In the rows, 128 means zero.
The rows below come in pairs that one turn or mirror swaps. Which row does each named row swap with?
The rows were stretched afterwards, more along some directions than others.
vagu: [127 111 134 123 119 143 160 126 145 113 120 155 134 117 137 139 140]
Defev: [115 114 116 135 111 131 168 148 125 140 122 107 158 115 148 133 145]
gim: [118 156 115 139 134 145 148 140 101 155  98 107 152  95 161 118 107]
zez: [ 93 169 150 157 134 150 156 143 111 124 102 119 120 131 163 127 103]
Rakup: [114 111 101 103 116 117 145 127 128 120 122 137 131 118 129 119 142]
pom: [154 147 133 117 158 141 106 112 150 103 140 136 104 142  89 125 110]
zovu: [114 152 122 145 136 144 149 134 101 156  95 115 151 101 158 114 108]
Sevit: [109 137 115 103 101 118 149 133 145 117 111 141 139 126 140 123 140]
tive: [135 103 123 135  87 109 107 116 140 118 110 111 133 132 109 122 168]
savo: [129 126 123 144 130 138 153 138  97 143 127 115 157 108 140 119 123]
voged: [133 114 130 161 142 116  92 100 143 132 104  96 116 166 117 134 168]
feti: [160 127 130 109 109 115 117  98 148 120 117 140 123 110 101 115 132]
Fomi: [ 90 103 134 174 138 139 131 135 112 150  96 100 140 146 172 140 173]
Bav: [156 122 126 105 106 115 123  97 150 119 115 143 129 108  98 112 135]
gilag: [139 119 132 134 112 109 113 115 161  96 112 134 140 156 107 133 177]
Lurol: [157 119 140 138 150 111 112  97 153 111 130 152 130 167 101 135 159]
Vikim: [126 124 123 139 115 129 163 141 119 142 122 113 158 110 139 129 133]
Zese: [109 107 121 138 115 134 158 139 129 145 123 114 153 124 146 139 157]
vap: [174  97 134 113 128 104 114  86 146 104 133 142 135 134  80 116 158]
rado: [103 167 138 142 135 158 160 151 101 128 117 117 127 112 155 118  89]
sitos: [104 155 136 146 163 153 117 148 149 149 116 124 107 164 148 153 115]
dez: [114 164 156 154 157 128 112 136 133 141 118 130  91 164 127 131  95]
pepi: [148 119 140 134 144 110 114  95 156 114 124 151 137 166 103 135 167]
bote: [123 172 155 146 151 131 119 140 134 132 123 141  98 156 118 128  85]
vosu: [129 164 145 143 167 152 151 144 146 113  97 134 145 140 141 143 108]
zeko: [145 141 134 126 166 148 108 109 149 100 136 144 100 152 101 135 123]
Vorel: [ 98 162 152 176 129 141 167 141 115 120  81 107 132 137 173 129 124]
bipag: [106 133 113 158  94 119 142 129  99 136 109 106 149 121 153 115 150]
Rar: [119 171 157 152 158 131 121 140 131 130 120 139  99 162 123 129  87]
Fogu: [138 137 161 167 182 158 133 135 152 110 118 134 108 181 118 161 138]
siko: [115 110 102 105 116 118 145 130 132 114 129 141 128 123 124 123 142]
gug: [129 124 131 126 115 132 180 137 135  88 111 140 152 130 127 131 156]
Gugug: [132 142 119 157 158 159 127 134 165 100 122 123 113 164 128 164 149]
mip: [105 145 123 127 128 154 164 148 106 126 121 111 137 100 148 118 102]
rol: [126 149 126 140 169 159 113 124 157 104 131 134 102 162 119 155 132]
Vira: [ 89 105 137 159 128 148 160 141 129 138  94 116 151 136 171 143 162]
Mokig: [134 126 142 142 141 130 124 115 169  97 109 153 142 168 117 145 165]
Kilol: [164 105 133 127 140 106 118  88 148 113 128 148 138 146  97 129 164]
feba: [148 149 150 138 174 144 100 100 139 103 140 158  97 159  98 129 112]
nupid: [106 114 126 170 135 120 111 116  95 144  82  98 147 142 157 119 165]
gidim: [108 151 131 138 135 151 154 136  88 135 126 126 128 106 152 108  96]
visu: [122 156 107 146 122 135 152 141  96 153  99  96 157  97 159 113 113]
sikab: [164 120 126 121 109 109 111  93 145 124 118 126 118 122  99 116 143]
nidez: [113 123  96 102 109 115 144 133 131 116 129 139 132 121 126 120 141]

savo swaps with vap
vagu swaps with vosu
gug swaps with Fogu
nidez swaps with dez

